cols: Y P A Q H B
K5: [-0.887, 3.033, 3.159, -6.386, 3.634, 3.917]
K615: [4.580, -5.926, -1.197, 6.080, -4.329, 0.123]
K631: [-1.039, -4.840, 8.172, -1.894, -5.260, 6.460]
K141: [-5.563, 3.386, 5.508, -4.426, 0.826, 6.519]
K229: [7.342, -3.720, 5.409, -2.431, -3.365, 6.805]
key -> tag
[-3.720] -> K429
[3.386] -> K638
[6.805] -> K858
key K229 1: 
K429
col: [-4.329, -5.260, 0.826]
H
col: [-4.329, -5.260, 0.826, -3.365]
H

cols: S F N R D G E K Z
K731: [2.081, 1.637, -0.592, -1.622, -0.524, 0.584, 2.124, -0.397, 1.309]
K630: [6.302, 7.388, -4.126, -8.410, -4.777, 4.743, 8.037, -2.012, 4.045]
K289: [6.256, 3.741, -2.351, -4.847, -1.742, 0.421, 5.886, -1.358, 3.899]
K35: [-0.759, -1.096, 0.387, 1.092, 0.582, -0.749, -1.045, 0.266, -0.485]
K971: [-5.373, -1.421, 4.941, 2.418, 1.904, -0.941, -5.015, -0.506, -3.776]
K342: [-2.416, 0.589, -1.242, -1.154, 0.092, -1.540, 1.415, -1.011, 0.835]
K64: [-3.609, -0.525, 3.441, 1.010, 1.018, -0.501, -3.229, -0.707, -2.622]
K784: [-1.520, -3.010, 1.395, 2.215, 0.506, -2.671, -2.632, 1.271, -0.084]
K843: [-2.353, -4.847, 2.429, 0.780, 0.652, -0.175, -3.015, -0.805, -2.735]
K341: [-0.386, -3.960, 0.400, 3.818, 1.363, -2.979, -2.064, 2.387, 0.824]
K373: [-1.711, -2.861, 0.321, 2.708, 1.413, -1.810, -2.416, 0.592, -1.242]
q: [-2.351, -4.847]
K289
q: [-2.416, 0.592, -1.242]
K373
q: [7.388, -4.126, -8.410, -4.777, 4.743, 8.037, -2.012, 4.045]
K630
col: [-5.015, 1.415]
E

cols: L J V C
K147: [-3.426, 7.552, -3.863, -1.696]
K466: [-1.839, -3.333, -5.350, -0.472]
K727: [1.335, -1.240, 5.060, 0.751]
K779: [-5.013, 0.684, -0.889, 3.199]
K537: [-1.839, -3.982, -5.350, -1.696]
K48: [4.510, 2.290, -2.376, 3.199]
K375: [-3.426, 4.983, -3.863, -1.696]
K810: [-1.839, -1.496, -5.350, -0.472]
K956: [4.510, -6.780, -2.376, 3.199]
K266: [-3.426, 4.096, -3.863, -1.696]
K218: [-5.013, 0.684, -0.889, -2.920]
K853: [-5.013, -4.064, 0.599, -2.920]
col: [5.060, -0.889]
V
Table of tags by key:
[0.751] -> K544
[-0.889] -> K855
[-1.695] -> K715
[-1.696] -> K315
[3.200] -> K192
[3.199] -> K37
key K779 3: 
K37

cols: X W M T U
K549: [4.835, 3.781, -3.813, 5.336, 3.553]
K547: [1.914, -8.135, -8.457, 5.110, -0.020]
K20: [-0.427, 0.053, -4.109, 0.997, -4.079]
K915: [0.248, 7.347, 0.423, -2.812, -1.716]
Table of tags by key:
[-1.716] -> K813
[-4.079] -> K733
key K20 4: 
K733
q: [-0.427, 0.053, -4.109, 0.997, -4.079]
K20
q: [4.835, 3.781, -3.813, 5.336, 3.553]
K549
q: [0.248, 7.347, 0.423, -2.812, -1.716]
K915

cols: Vok duv tilu Dipig medu
K190: [0.906, -6.403, -2.323, 2.070, 0.610]
K688: [-3.391, -5.792, -0.812, 3.200, 2.301]
K953: [1.051, 0.192, 2.394, -0.614, -0.159]
K184: [1.624, -7.625, -1.479, 0.468, 0.177]
K261: [-1.971, -2.085, -8.398, 0.365, -1.431]
K743: [-0.684, -4.398, -0.017, 0.554, -0.007]
key -> tag
[0.906] -> K648
[-0.614] -> K484
[2.070] -> K347
[3.200] -> K619
[0.468] -> K957
key K190 3: 
K347
q: [0.906, -6.403, -2.323, 2.070, 0.610]
K190
col: [2.070, 3.200, -0.614, 0.468]
Dipig
col: [0.610, 2.301, -0.159, 0.177]
medu
q: [1.051, 0.192, 2.394, -0.614, -0.159]
K953
q: [-3.391, -5.792]
K688
q: [-1.971, -2.085, -8.398, 0.365, -1.431]
K261

cols: nez fiz zasul tel Levo
K296: [-1.235, 1.386, 2.290, -8.041, -0.361]
K344: [1.246, -2.920, -1.770, 6.173, 0.180]
K673: [-1.235, 1.386, 2.148, -8.041, -0.361]
col: [2.290, -1.770]
zasul
Table of tags by key:
[2.290] -> K11
[-1.770] -> K240
[2.148] -> K323
key K296 2: 
K11

cols: zitod gonof Fidi telo befa Malam zuduk gogi zapeg
K285: [-2.317, 0.112, 2.008, -0.561, -2.357, 4.519, 1.718, -8.089, -3.553]
K193: [1.317, 0.804, 2.160, -0.928, -3.669, 2.683, 0.035, -7.048, -0.582]
K297: [-1.088, 4.104, 1.610, -1.555, -0.659, -7.984, 4.244, -6.075, 1.852]
K311: [-0.220, -0.266, -2.562, 0.863, 3.959, -4.939, -0.299, 8.478, 2.162]
K335: [-5.847, -0.651, -0.559, 0.352, 2.300, 1.018, 3.152, -1.616, -4.206]
K352: [6.462, -0.076, 1.098, -0.322, -3.747, 2.341, -3.971, -0.208, 3.253]
K228: [5.042, 2.160, 0.190, -0.707, -0.932, -6.068, -1.316, 2.309, 5.540]
K568: [1.954, -5.521, 0.986, 0.185, -3.844, 6.918, -4.862, -0.172, 0.919]
K706: [-4.070, -0.764, 0.917, -0.063, -0.529, 4.465, 1.956, -5.521, -4.564]
K377: [6.462, -0.076, 1.098, -0.322, -3.747, 2.341, 2.135, 4.577, 0.738]
q: [1.956, -5.521]
K706
q: [-0.322, -3.747, 2.341, 2.135, 4.577]
K377
tags:
[-0.076] -> K129
[4.104] -> K590
[-0.659] -> K498
key K297 1: 
K590
q: [2.300, 1.018, 3.152, -1.616]
K335
q: [6.462, -0.076, 1.098, -0.322, -3.747, 2.341, -3.971, -0.208, 3.253]
K352
q: [6.462, -0.076, 1.098, -0.322, -3.747, 2.341, 2.135, 4.577, 0.738]
K377
col: [2.683, -7.984, -4.939, 1.018, 2.341, -6.068, 6.918, 4.465, 2.341]
Malam

cols: Lig faza giram Kot
K650: [8.435, 9.633, -1.446, 1.555]
K693: [0.070, 8.458, 1.906, 0.382]
K308: [3.252, 9.211, -1.203, 0.851]
key -> tag
[-1.445] -> K198
[-1.203] -> K823
[-1.446] -> K149
[8.436] -> K295
[-1.202] -> K652
[8.435] -> K199
key K650 2: 
K149
q: [0.070, 8.458, 1.906, 0.382]
K693

cols: leba Fele Sunip pada Taki Ramip
K225: [-1.048, -6.010, -2.391, 2.103, -3.645, 3.025]
K729: [1.022, -2.323, -1.054, 0.445, -7.188, 3.256]
K967: [2.820, 4.097, 1.475, -2.020, -6.142, 1.049]
K493: [-1.818, -6.701, -2.663, 2.591, -1.369, 2.388]
K708: [-2.289, -6.816, -2.651, 2.707, 0.596, 1.713]
K670: [-1.329, 1.480, 0.757, -0.102, 7.437, -3.080]
tags:
[-2.662] -> K600
[-2.663] -> K451
[-1.818] -> K826
[-2.651] -> K486
[-1.817] -> K50
[-1.369] -> K809
key K493 2: 
K451
q: [-1.818, -6.701, -2.663, 2.591, -1.369, 2.388]
K493
q: [-2.289, -6.816, -2.651, 2.707, 0.596, 1.713]
K708

cols: Gar luk topad zeten gud Sed Vunor
K881: [-0.851, 4.501, -3.141, -5.812, 0.336, -5.230, 0.351]
K730: [6.172, 4.393, 0.675, -2.431, -0.064, -2.439, 1.816]
K793: [-8.815, -1.443, -2.517, 0.741, 1.683, 0.559, 1.702]
K76: [-0.512, -0.031, -0.469, 5.426, -1.472, 7.681, -0.976]
col: [-0.851, 6.172, -8.815]
Gar
col: [-2.431, 0.741, 5.426]
zeten
tags:
[-5.812] -> K26
[0.741] -> K57
[5.426] -> K522
[0.559] -> K126
key K793 3: 
K57

cols: gipes vilal lur besa zapa gimu muri zonok
K614: [0.398, 0.158, 0.625, 0.321, 0.766, -2.630, -0.109, -1.694]
K286: [3.427, 0.020, -0.033, -0.365, 0.443, 5.289, -2.368, -1.415]
K142: [-1.715, 1.694, -0.034, 0.154, -1.415, -3.828, -1.048, 2.128]
K636: [2.319, -1.696, -1.148, 0.063, 2.248, 2.820, -1.881, -1.203]
K437: [-0.608, 0.574, 0.566, 2.162, -2.190, -7.242, 2.967, 2.968]
K476: [-2.061, -0.503, -1.009, 3.078, -0.630, -3.488, 0.739, 0.318]
K42: [0.085, 0.722, -0.239, -1.493, 0.310, -3.989, -0.243, -1.557]
K86: [2.284, 2.606, 1.389, 0.067, -1.745, -1.158, -2.623, 1.902]
col: [0.766, 0.443]
zapa
col: [-2.368, -1.048, -1.881, 2.967]
muri

cols: Lav Fiso Dofa zofur Rafi gid Nanom Rud vugo rafe
K752: [2.510, 2.833, -0.808, 1.590, -0.752, 1.428, 1.005, 1.440, 0.387, -0.930]
K949: [-1.129, 1.462, 1.590, 1.284, -1.634, -0.331, -1.129, 1.462, 3.992, -2.633]
K978: [1.298, -6.022, 0.208, 0.318, 2.657, -2.451, 3.185, -0.321, 6.432, -0.379]
K392: [-0.331, -1.129, 1.464, 1.590, 0.472, 1.428, 1.005, 1.440, 0.387, -0.930]
col: [6.432, 0.387]
vugo
col: [3.185, 1.005]
Nanom
q: [-0.331, -1.129, 1.462]
K949
col: [1.590, 1.284]
zofur
q: [-1.129, 1.464, 1.590]
K392
q: [1.284, -1.634, -0.331, -1.129]
K949

cols: Kezu puzep Gova nibe tev gan Pagiz
K223: [0.098, -0.347, -0.098, -0.022, -0.778, -0.074, 0.174]
K188: [0.104, -0.145, 0.214, -0.118, 0.615, 0.378, 0.215]
K546: [-0.768, -0.227, 0.163, -0.196, -0.475, -0.501, 0.757]
K279: [-0.692, -0.641, 0.536, 0.342, -1.672, -1.206, -1.336]
K58: [0.614, 0.378, 0.011, 0.216, -0.596, -0.295, -0.103]
K643: [0.465, 0.062, -0.404, 0.160, 1.118, 0.641, -0.164]
K589: [0.912, 0.263, -0.520, -0.296, 1.363, 1.476, 1.658]
K777: [-0.839, -1.500, 0.798, 0.009, 0.638, 0.784, 6.935]
K117: [0.685, -2.080, -0.087, -0.173, 1.317, 0.578, -1.231]
K850: [0.394, 1.114, -0.584, 0.034, 3.960, -0.110, -1.608]
K804: [0.336, 0.163, -0.227, -0.196, 1.179, 0.874, 0.023]
K880: [-0.839, -1.500, 0.798, 0.114, 1.094, -2.210, 1.618]
q: [-0.475, -0.501]
K546
q: [-0.839, -1.500, 0.798, 0.009, 0.638]
K777
q: [0.615, 0.378]
K188
q: [-1.500, 0.798, 0.114, 1.094, -2.210]
K880
col: [-1.206, -0.295]
gan
q: [0.163, -0.227, -0.196]
K804

